128 stands for zero in the data rows.
Some points:
152;117;153;122;126;88;125;161
134;91;158;138;111;80;132;168
123;115;131;151;119;131;122;125
67;139;160;147;141;176;178;79
135;106;131;88;132;92;133;159
100;214;130;99;168;176;138;52
145;111;115;122;124;103;116;148
156;111;160;118;144;85;99;171
116;175;90;120;151;193;131;66
195;255;48;15;115;76;96;162
122;155;97;127;137;179;121;92
109;90;161;171;120;157;149;102
134;113;122;82;127;74;110;173
122;128;127;127;119;132;129;123
88;92;143;171;119;154;142;105
129;144;111;130;126;149;124;96
122;174;91;112;148;181;130;70
58;30;181;207;150;175;152;99
187;219;85;45;120;88;88;145
125;124;136;124;124;125;125;131
166;163;109;83;122;113;117;142
172;15;93;107;138;95;142;183
73;128;105;116;153;150;173;60
163;158;111;81;124;109;117;147
122;144;111;127;133;156;122;100
145;171;74;82;134;92;98;141
187;117;172;151;117;103;98;195
127;114;117;91;132;84;128;154
148;69;184;139;109;31;113;192
144;122;113;138;112;83;105;178
104;141;130;155;118;155;118;111
84;87;136;182;132;151;140;108
159;48;118;133;126;109;141;184
127;118;131;121;117;128;127;125
62;42;170;207;153;172;151;97
145;121;130;125;121;115;125;138
136;110;112;72;126;69;105;173
135;101;122;81;139;79;117;164
111;148;112;129;131;155;134;95
106;130;87;132;134;167;141;92
132;144;154;142;111;124;108;131
138;131;143;147;115;115;116;142
124;212;107;110;119;142;119;111
57;153;76;134;148;196;136;32
152;210;46;99;117;96;38;168
121;154;93;125;139;165;123;96
133;123;130;132;121;121;122;131
101;160;137;167;136;197;153;78
149;88;172;135;112;59;136;179
107;168;134;166;140;185;141;86
134;118;139;124;124;116;123;151
94;85;156;161;137;156;170;112
131;85;131;142;121;114;135;170
137;110;123;87;133;70;113;174
108;146;132;171;140;169;137;101
132;114;119;95;129;89;102;151
174;177;100;68;120;98;121;146
120;174;125;97;155;162;131;81
128;127;133;131;116;128;122;127
151;81;183;128;110;42;119;193
84;143;81;131;141;189;139;60
111;114;131;148;123;141;128;123
138;104;156;136;115;92;128;148
116;117;133;144;120;133;128;122
124;133;136;123;124;126;129;132
159;118;162;118;130;92;119;160
114;148;129;163;126;161;122;106
103;158;139;179;140;195;154;82
172;172;104;74;131;107;123;145
112;143;126;163;124;156;134;109
98;157;148;172;147;212;159;75
81;66;150;187;127;156;144;104
131;133;116;130;125;149;129;115
151;107;168;119;137;77;123;177
171;118;176;111;140;73;120;193
124;147;103;126;134;170;117;87
151;112;154;119;118;96;125;177
120;118;133;143;126;137;135;137
109;119;137;142;124;135;133;121
229;106;178;98;125;57;100;255
152;87;166;136;112;62;132;167
117;161;104;119;140;170;127;80
There is one direction along which these points spread out most. How many in every 100 of the points above lie lower along it than each point below? Round to a whole number. More than half of the points above lie lower than the first one.
124;162;98;117;141;179;129;79 ~ 16
114;140;110;133;125;153;136;106 ~ 35
84;93;135;168;135;155;138;108 ~ 24
149;110;126;135;114;87;108;188 ~ 84
212;115;168;99;136;58;109;240 ~ 99
81;78;147;184;133;153;147;112 ~ 24
130;136;145;141;122;142;129;116 ~ 43
203;158;155;137;110;99;71;205 ~ 96
107;109;132;154;123;138;138;119 ~ 39
133;116;128;108;126;104;135;143 ~ 59
108;140;120;136;124;162;135;100 ~ 27
183;191;94;66;117;95;105;146 ~ 77
91;221;118;84;167;179;141;51 ~ 6
109;146;128;178;115;167;132;100 ~ 18
107;193;139;127;138;155;130;82 ~ 20
72;151;76;134;140;195;123;54 ~ 1
138;117;130;92;131;96;127;159 ~ 68
136;110;124;80;134;80;128;164 ~ 80
168;103;38;90;119;95;103;161 ~ 80
101;163;140;167;139;202;151;61 ~ 2
114;125;134;126;115;128;129;130 ~ 48
162;116;162;114;136;74;118;177 ~ 90
143;119;101;74;130;58;89;186 ~ 96
119;116;130;142;117;131;132;120 ~ 44
104;159;135;169;139;173;143;89 ~ 15
152;68;193;133;110;31;118;209 ~ 99
70;56;156;196;132;158;140;101 ~ 16
131;117;138;135;115;101;137;144 ~ 57
145;127;99;121;112;77;100;161 ~ 77
143;49;160;175;115;131;147;155 ~ 55
118;167;99;116;152;189;129;77 ~ 15
94;143;84;135;134;180;134;75 ~ 11
127;88;122;146;116;124;144;140 ~ 54
120;143;126;150;117;145;126;113 ~ 38
139;87;163;140;120;59;127;181 ~ 90
69;203;172;148;134;167;152;69 ~ 6
96;104;152;131;147;142;174;88 ~ 27
82;222;62;104;171;225;149;11 ~ 0
119;162;98;121;142;172;126;76 ~ 16
126;119;141;134;116;129;138;133 ~ 49
182;147;141;128;110;102;92;162 ~ 78
131;121;134;134;127;126;123;121 ~ 48
118;128;113;132;118;152;137;112 ~ 38
128;121;130;130;135;127;117;123 ~ 48
161;149;58;84;141;112;78;143 ~ 62
173;173;95;78;116;104;118;139 ~ 66
96;144;99;133;133;167;142;92 ~ 16
113;68;170;176;125;169;147;117 ~ 35
175;114;172;107;137;65;116;201 ~ 96
131;123;129;130;125;131;125;124 ~ 48
141;122;144;123;123;104;125;145 ~ 59
116;79;103;117;151;125;154;138 ~ 51
164;166;116;75;124;104;116;130 ~ 61
132;156;107;125;135;166;112;89 ~ 32
170;181;103;61;112;101;120;145 ~ 70
128;122;132;108;133;101;122;148 ~ 59
143;118;119;126;124;101;118;148 ~ 60
100;137;103;135;123;167;141;101 ~ 22
142;93;148;138;116;89;125;152 ~ 67
112;154;137;136;123;156;139;99 ~ 34
126;127;130;135;117;128;130;122 ~ 48
170;163;109;88;141;109;118;142 ~ 62
49;23;183;220;157;175;155;100 ~ 10
104;145;127;161;117;169;129;105 ~ 21
95;129;143;105;147;158;239;56 ~ 10
185;0;129;130;131;111;136;195 ~ 94
118;128;127;146;117;139;131;110 ~ 39
